In the rows, zero is written as 128.
Z: rows in several groups, each row roughly a mix of its group's directions (one row in no group)
Z (149 x 11)
[[146 143 176  63 121 124 128 105 163 142 118]
 [126 100 151 142 151  76 130 112 165 109 177]
 [124 122 150  91  68 116 127 105  78 146 142]
 [137  86 104  87 151  84 130 121 168 101 143]
 [126 161  85  97 111  97 152 160 134 176 129]
 [113 164 161 144 117 115 121 133 177 132 188]
 [123 148  78 122  83  95 149 164 160 112 134]
 [124  88 135  89 165 116 157 129 117 135 187]
 [135 133 150 143 121 156 113 124 181  62 138]
 [101 109 120 105 112  91 110 111 106 107 194]
 [ 92 114 123 190 166  89 145 114 140 135 115]
 [109 131 150 143 162 159 133  90  75 165 144]
 [154 159 122 106 104 173 167 150 144 102  90]
 [124  85 144 103 137 103 132 139  99  76 173]
 [144 136 109  92  80 157 160 133  88 160 107]
 [111 188 151 146 114  96 151  95 112 128 165]
 [ 88 156 146 158 108 118 169 160 131 121 176]
 [137 110 153 153  65 120 118  87 148 160 110]
 [ 87  95 122 197 101 114 141 110 135 140 124]
 [121  59 149 132 132 125 156 108 142  84 152]
 [142 188 110 145 129 130 161  92 130 159 167]
 [118 176  91 177 134  88 117 135 129 103 103]
 [ 83 126 112 170 106  93  93 138 142 100  95]
 [ 96  98 119 158 134 122 101 151  90  70 139]
 [140  69 139 158 138 155 133 117 159  77 136]
 [153 144 105 103 178 134 140  90 125 157 175]
 [ 87 133 201 140  99 131 107 130 147 112 138]
 [169 107 161 133  84 151  90 119 123  86 119]
 [138  68 149 111 119 113 167 128 139  84 159]
 [123 107 198 134 111 150 118 166 144  93 118]
 [ 98 122 150  61 174 102 107 135 129 133 121]
 [124 134 147  61  80 126 127 114 154  95 124]
 [162 110 159 144  69 174 151 142 124 116 122]
 [107 159 118 100 127 116 108 127  56 148 156]
 [139 123 114 136 107 107 171  82 102  98  80]
 [ 93 132 130 176 136 167 112 173 156 158 139]
 [155 105 119  90  82 113 156 140 152 128 179]
 [180 119 144 140 141 163 105 134  77 109  97]
 [101 132 141 125 158 110 194  93 124 118 165]
 [ 82  92 117 162  90 121 130 107 132 175 147]
 [158  72 116 132  90 114 155  98 151 127 161]
 [144  59 106 141  86 148 149 143 118 126 105]
 [150  95 118  85  88 118 131 145  69 120 140]
 [ 81 153 134 103 135 121 117 109 148  72  88]
 [112 186 126 161 122 125 134  87 176 130 107]
 [122 168 178  93 124 125 138 116 168  91 152]
 [125 124 117  62 178 111 143 134 150 115 159]
 [ 85 184 141 122  78 119 112 116 160 130 125]
 [ 67 111 128 134 121  90  89 133 152 141  92]
 [118 166 115 169 151 161 132 131 151 166  81]
 [129  56 181 126 134 141 126 114 111 109 136]
 [150 154 156 136  98 129  91 118 140  67 157]
 [ 92 142 112 148 187 146 150 105 115 170 110]
 [ 94  96 126 139 152 164 179 143 107 137 167]
 [110  83 130 119 171 143 128 164 131 152 181]
 [140 155 123 104 107 145 168 119 158 189 154]
 [148 157 140 152 119 172 146 128 164 163  81]
 [143 163 149 121  96 150 118 112  96  70 160]
 [123 135 127  98 188 160 117 124 170 100  97]
 [118 126 111 123 106  52 163 108 142 120 152]
 [ 92 152 137 197 133 113 137 119 174 130 119]
 [ 80 183 131 129  97 124 133  80 144 144 136]
 [136 136 101 114 134 151 107 137  59 138  81]
 [111 156 154 131 133  94 134 127 170 159 187]
 [135  98 107 116 151 119 169  91 120 103  71]
 [118  83 143 105  99  92 139  85 140 166 154]
 [148 179 142 157 135 141 119 160 175 109  92]
 [136  96 132 107 173 105 114 118  84 145 179]
 [116 168  88  93 126 117 103  86 108 169 129]
 [162 102 113 139  93 113 162 151 143  68 131]
 [ 97 208 119 125 102 126 131 110 154 138 126]
 [100 143 103 101 151 117 131 108 192 153 158]
 [129 132 126  89 143 157 117 109 202 151 138]
 [ 79 149 155 195 118 117 127 111 148 141 136]
 [131 165 127 118 149 117  98 137  76 146  72]
 [139 155 139  70 143 166 152 106 144  85 128]
 [109 167 115 130 138 130  83  80 117 174 108]
 [120  80 106 124 143 188 162 145 110 111 106]
 [ 84 185 118 155  85 114 120 151 148 143 127]
 [173 164 119 105 132 103  99 118 186 146 124]
 [110  98 149 133 129 104 100 142  80  69 116]
 [135 113 150 124 166 124 104 116 150  61 163]
 [118  94 158 102 142 138 154 114  58 120 143]
 [151 138 165 158  79 163 151 127  84 142 126]
 [135 122 144  91 107 144 131 202 101 112 142]
 [108 134 106 109 182 115 136 133 122 187  92]
 [145 142 118 183  69 136 167 115 129 130 148]
 [126 141 155 153 138 170 191 160 109 113 145]
 [ 84 119 167 141  71 116 137 153 149 104 147]
 [164  62 110  95 150 127 116 112 156 113 141]
 [104 172 169 129  96 129 106 152 104 102 168]
 [147 123 111 129  91 122 159 145 183  84  99]
 [161  87 105  87 144 135 118  74 114 134 102]
 [173 174 118 109 177 127 156 146 145 106 146]
 [160 138 144  88 129 116 151 141 175  73 137]
 [138  86 119 154 152 112  73 138  87 100 118]
 [145 108  96  92 187 107 141 128 115 106 166]
 [115 149  90 159 158 116  83 115 134 142  76]
 [ 97 151 131 163  74 140 170 128 130 155 159]
 [113 155 141 170  84 175 137 119 135 172 132]
 [ 83 151 141 101 155 133 138 118 103 181 163]
 [112 125 120 163 107 152 112  93 180 122 176]
 [133 162 122 101 125 131 173  89 156 116  77]
 [111 145 127  77 104  94  69 142 126 140 148]
 [110 132  75 113  94  88  93  97 144 149 116]
 [181 149 120 140 129 109 164 100  79 119 156]
 [125  82 167  87 116 155 107 108 150 168 127]
 [127 164 143 182 109 157 126 138  74 141 110]
 [144 164 146 130  90 161 109 165  77 131 106]
 [ 83 119 118 149 155 116 122 158 107  80 172]
 [ 83 142 144 131  70 118  87 166 132 138 122]
 [143 153 113 148  74 134 127 152 184 146 102]
 [155 103 158  83 170 131 132 136  95 114 170]
 [129 171 141 157  80 128 155 162 137  91 104]
 [ 75 134 148  94 165 135  96 168 117 129 103]
 [172 129 168 106 155 175 123 114  87 121 143]
 [122 126 151 172  96  92 148 104 129  96 176]
 [104  71 124 160 158 164 132 163 128 119 156]
 [149 147 124 109 180  89 118 130  75 100 117]
 [182 100 133 103 147 142 127 110 160  94  86]
 [132 181 145  73 132 173 121 136 141 126 154]
 [ 95  70 108 172  88 120 112 130 146 135 119]
 [170 132 160 134 168 187 157 127 142 134 115]
 [114 124 105 185 124  89 167 148 154 115 158]
 [124 166 146  98 127 119 126 172  71 121 161]
 [164 110 100 132 111  80 162 126 142  77 144]
 [153 186 128 136 153 121 111 119 184 113 100]
 [130 145 119 104 153 191  88 156  98 113 112]
 [118 142 142 185  96 132 126 146  70 126 102]
 [123 140 119  84 179 164 106 140 177 131 131]
 [109 177  93 113 138  87 106 174 107 137 137]
 [198 141 108 121 130 162 103 140 137 144  90]
 [133 156 121 123  73 116 182  99 118 151 100]
 [156 135 161 122 158 165 115  75 103 153 100]
 [113 142 154 123 106 147 128  57 129 172 142]
 [121 116 120 119 162 129  96 160 188 170 112]
 [ 68 116 140 146 108  89 113 140 108  82 142]
 [179 151  83 127 148 147  80 124 132 150 108]
 [113 159 150 151 175  85  94 109 154 108 147]
 [160 107 147 118 103 110 130 102 155 139  58]
 [ 97 174 117 110 162 162 142 143 122 178 109]
 [109  97  87 127 158 104  87 136 173 105 106]
 [156 154 187 112 132 154 146 100 163 140 156]
 [134 115 117  96 170 128 116 119  53 110 128]
 [139  94 113  94  97  88  94 114 102 102 163]
 [131 107 200 142 162 115 108 130 145 102 154]
 [113  60 119 175 160 108 116 143 120 122 136]
 [101 165  85 117 120  88 138 172 115 160 112]
 [100 110 181 123 140  99 142 131  89  97  87]]

the three rows of each list that fit no group, in list order (the others fit one group, some only roughly)
    j750: [117  73 157 153  73 137  97 133 129 109 119]
    j713: [151 100  86 104 118 116  93 151  75 101 133]
    j315: [183 130 138 142  88 108 174 128 102  96 138]
    j957: [113 122 175 169 121 134 143 139 176  91  97]
    j962: [112 118 118  98 140 163 129 176 142 190 119]
    j966: [158  69 165 127 109 158 129 110 158 129 157]
    j613: [124 132 126  76 147 169 116 163 134 165 168]
    j800: [158 174 137  88  99 124  97 143 168 156 117]
    j601: [151 132 188 176  96 143 145 153 135 105 122]
    j994: [156 112  92 121 167 132 132 160 101 148  72]
    j392: [162 168 117 146 161 121 119 144  81  89 100]
 -> j750 j966 j601
    j719: [100 114 173 101 120 169  83 155 124 148 152]
    j323: [ 90 129 118 139  97  57 138 137 154 105 113]
    j134: [ 92 141  69 133 112  73 150 122 145 137 135]
    j104: [ 92 128 165 138 100 129 113 100 100 190 121]
    j669: [140 108 106  86 175 156 157 164 116 136  96]
    j231: [163 158 151  80 154 147 102  84 138 120 108]
    j273: [121  98 157 117 182 122 181 137 145 106 152]
    j937: [124 158 111 172  93  66 138 112 143 116 114]
    j796: [126 174 138 103 133 114  93 146 104 176 169]
    j822: [129 111 111 127 122  81 168 156  96  78 148]
    j787: [118 142 147 101 110 124 188 173 104 138 163]
    j764: [143 142 140 158  92 112  82 149  88 115 170]
 -> j719 j134 j669
    j295: [132 155 126 147 132 141  55 144 131 121  81]
    j523: [132 171  75 155 149  91 123 106 161 146 132]
    j382: [154 152  68 128 141  94 119 121  89 145  96]
    j110: [172 132 104 112 148 143 197 127 133  98 133]
    j577: [128 122 125  92 196 141 135 112 126  89  93]
    j910: [201 134 150 124 112 129 134 126 119  82  99]
    j547: [127 143 126 125 144 124 176 113 190 172 147]
    j143: [ 97 162 125  86 152 154 100  98 139 159  94]
    j622: [150  85  99 121 158  89 110 163 104 143  92]
    j258: [ 89  86 168 125 111 100 136  90 130  99 156]
 -> j382 j143 j622
    j797: [106 163 152 117 124 158  86 139 129 187 150]
    j560: [120 160 132 176 106 171  83 157 148 117 130]
    j74: [139 145  88 106 179 106 131  75 104 120 114]
    j191: [105 106 137 118 107 153 172  58 126 129 125]
    j310: [ 78 141 138 174 130 161 165 142 126 141 167]
    j87: [145 145 108 137 100 179 170 153 131 128  80]
    j565: [145 114  73  96 105 111 111 153  96 129 172]
    j989: [170 116 105 140 179 152 141 171  93 138 131]
    j239: [130 118  92  99 149 117 169 117 146 131 194]
    j67: [134  81 131  97 135 125 168  76 113 116 162]
    j674: [ 95  71 105 102 146 122  92 124 170 142 125]
    j313: [120 101 131 115 144 124 193 105 185 132 125]
    j600: [ 96 120 150 157 153  96 179 136 114 103 169]
 -> j797 j74 j600
    j835: [164 111 179 110 102 114 121 130 165  82 114]
    j695: [162 109 124 136 107 135 156  88 139  80 176]
    j268: [128  51 142 162 132 128  99 139 115 134 100]
    j215: [151 123 118  60 121 121  82  96 134 127 102]
    j213: [142 108  96 178 134 151 186 157 112 125 124]
    j673: [128 139  82 100 173 103 119 108 179 124 108]
    j786: [131 120 142 194 111 113 104  73 111 125 114]
    j967: [ 92 159 175  94 121 152 117  95 107 151 155]
    j680: [138  98 155 124 130 145 177  80 160 159 105]
    j561: [142  81 110 152 147 150 184 149 161 112 117]
 -> j695 j673 j786
    j114: [105 142 124 125 170 103  74 175 100 120 118]
    j629: [ 91 140 114 157 145 179 105 169 108 161 121]
    j343: [ 80 144 178 171 122 124 104 152 131 140 157]
    j885: [ 85 138 135 152 131 181 132 164  83 146 141]
    j918: [ 81 155 136 131 151  98 152 175  87 131 113]
    j700: [154 119 102  95  90 106 151 118 108 168  82]
    j982: [124 145 153 124 201 173 115 145 125 142 115]
    j246: [167 164 101 167 167 140 107 118  87 123 113]
    j193: [148 135  84 138 131 132 154 149 190 163 105]
    j728: [122  68 133 156 120 148 112 147  96 174 150]
 -> j114 j982 j728
    j987: [ 84 122 162 167 108 103  89 142  93 116 106]
    j712: [ 89 127 130 191 151 125 152 128  94 138 164]
    j566: [148 184 153 132 140 155  98 127 156 122 177]
    j331: [118 136 144  83 136 161  69 123 160 150 155]
    j637: [156 153 115  73 106 162 136 116 125 121  77]
    j236: [100 137 135 189 132  72 126 111 106 139 151]
    j621: [ 95 139 118 156 153 197 117 160 115 127 110]
    j899: [187 149 123 155 135 134 144 131  76  90 123]
    j414: [108 104 205 127 125 156 118 150 105 115 142]
    j387: [143 153 137 137 125 139 111 106 157  64  80]
    j892: [157  95 105 161  98  96 135 169 118  84 131]
    j704: [143 145 135 131 130  53 116  83 130 112 105]
    j753: [ 96 159 123 112 185  89 139 146 137 136 168]
 -> j987 j331 j892
    j891: [163 114 166 109 167 169 167 120 112  96 126]
    j614: [126  47 121 145 119 133 158  97 111 124 122]
    j916: [142 146 126 146 101 118 154  61 171 121 150]
    j448: [160 142  99 178 148 151 111 148  85 102 109]
    j85: [123 113  91 140 114  79 117 142  71 105 154]
    j940: [139 121 149 165 146 145 110  93 177 120  78]
    j632: [ 82 140 117 115  80 101 147 103 109 175 120]
    j901: [ 87 112 137 165 148 140  67 110 135 138  96]
    j405: [156 105 117 100 143 139 184 105 163 169 122]
    j474: [147 104 168  72 133 165 154 107 109 103 135]
    j321: [119 110 108 139 135  75 166 123 140 116 188]
 -> j916 j85 j901
    j151: [112 151 146 104 101 182 181 149 105 120 129]
    j816: [140 159  96  63  98 113  94 136 142 127 112]
    j549: [123 140 150 136 109 127  84  95 172 124  72]
    j221: [140  68 123 107 139  82 128 139 114 161 164]
    j724: [175 115 132 112 173 131 139 180 124  87 130]
    j765: [ 78 165 154  93 123 145 115 112 179 134 137]
    j415: [ 99 145 135 150 189 164 106 135 168 111 139]
    j943: [180  96 159 140 158 182 139 147 117 126 130]
    j938: [124 206 149 128 132 132 107 103 149  95 131]
    j548: [170 127 110  87 119 125 157 109 173  88 108]
    j588: [178 178 100 125 119 140 101 121 113  91 101]
 -> j765 j943 j588
    j88: [139 134 148 116 103 183 109 137 113 166  77]
    j457: [101 104 163 177 127 134 148 168 106 135 170]
    j579: [118 106 146 140 143 147 133  57 121 158  88]
    j40: [120 129 156 134 144 181 154 155  69 142 138]
    j625: [110 190 114 162 152 117  95 152 129 162 137]
    j133: [ 71 158 132 109 102 111  88 124 157 163 128]
    j709: [ 97 115 133 110 145 133  99  94 169 186 145]
    j580: [117 106  96 119  92 126 127  91 112 187  96]
    j346: [138 121 112 107 122  88 137 143 162 147 198]
    j869: [ 92 111  73 128 127  74 128 142 152 122 156]
    j444: [123 104 135 187 107 127 148 108 108  71 142]
    j571: [ 69 176 128 129 125 135 157 135 132 166 160]
    j644: [116  99 114 113  97 144 165 179  82 113 147]
 -> j88 j133 j346
    j72: [103  76 140 132 122 125 135 192 164 119 114]
    j990: [155  90 176 123  97 170 106 140 128 129  92]
    j230: [ 89 137 182 155 138 158  95 154 117 106 104]
    j898: [159  96 118 137  78  81 140 101  98 115 107]
    j510: [101 125 107 152 137 102  66 112 105  90 151]
    j746: [103 178 113 156 143 143 103 141  97 163  88]
    j788: [ 72  95  83 124 125 100 137 122  89 133 150]
    j443: [111  96 170 104 106 103 138  87  82 109 119]
    j270: [ 97 188 175 101 112 146 135 111 151 117 135]
    j773: [142 124 142 125  87 161  90 140 173 175 143]
    j301: [176 137  98  93 132 147 178 148 140  95 118]
    j620: [137 148 145  91  92 116 153 133 158 159 184]
    j672: [135 153 154 131  94 149  97 147 176 110 176]
 -> j72 j230 j773
    j82: [133 120 146 129 101  78 139 102  90 122 185]
    j89: [148 144 151 115  77 103 139 113 143 121 191]
    j189: [157 179  94  80 110 120 157 112 135 145 150]
    j933: [126 107 138 130 154 129  60 104 112 151  84]
    j225: [161 125  90 188 133 115 103 124 109  97  99]
    j139: [146 151 161  96 127 137 161  80  87  98 117]
    j207: [101  98 164 107 128 160  80 107 170 116 120]
    j402: [131  86 139 129 111  96 158 131 185 147 166]
    j846: [195 140 168  91 154 144 144 123 139 136 118]
    j434: [152 105 143 120  78 144 146 141 185  95 113]
    j467: [132  74 143 119 146 115  90  71 114 149 118]
 -> j189 j139 j207
    j954: [102 199 132 141 112 165 159 123 138 139 107]
    j78: [109 125 165 148 174 131 129  63 124 135 102]
    j175: [116  86 125 154 168 111  81  96 163 139 141]
    j537: [157 166  94 141 161 168 136 160 151 157 108]
    j817: [185 121  98 120  83 131 152 157 157 102 126]
    j429: [158 141 164 144 165 144 136 111 191 126 104]
    j115: [176 150 130 149 137 131  97  69 145 152 103]
    j329: [ 97 137 167 157  83 134  78 115 105 150 135]
    j12: [146  79 131 107 116 145 137  90 165 163 166]
    j585: [155 139 127 122 152 145  63 134  97  93  97]
    j511: [110 110 153 185 102 131 103 178 137 120 101]
    j299: [142 120  74 152 172 138 105 148 123 127  79]
    j219: [129  94 133 154 105 138  78  73 146 101 139]
    j850: [111  84 130 176 102 108 125 182 144 111 135]
    j216: [134 131 132 135 163 102  93 118 191 105  91]
 -> j175 j817 j329
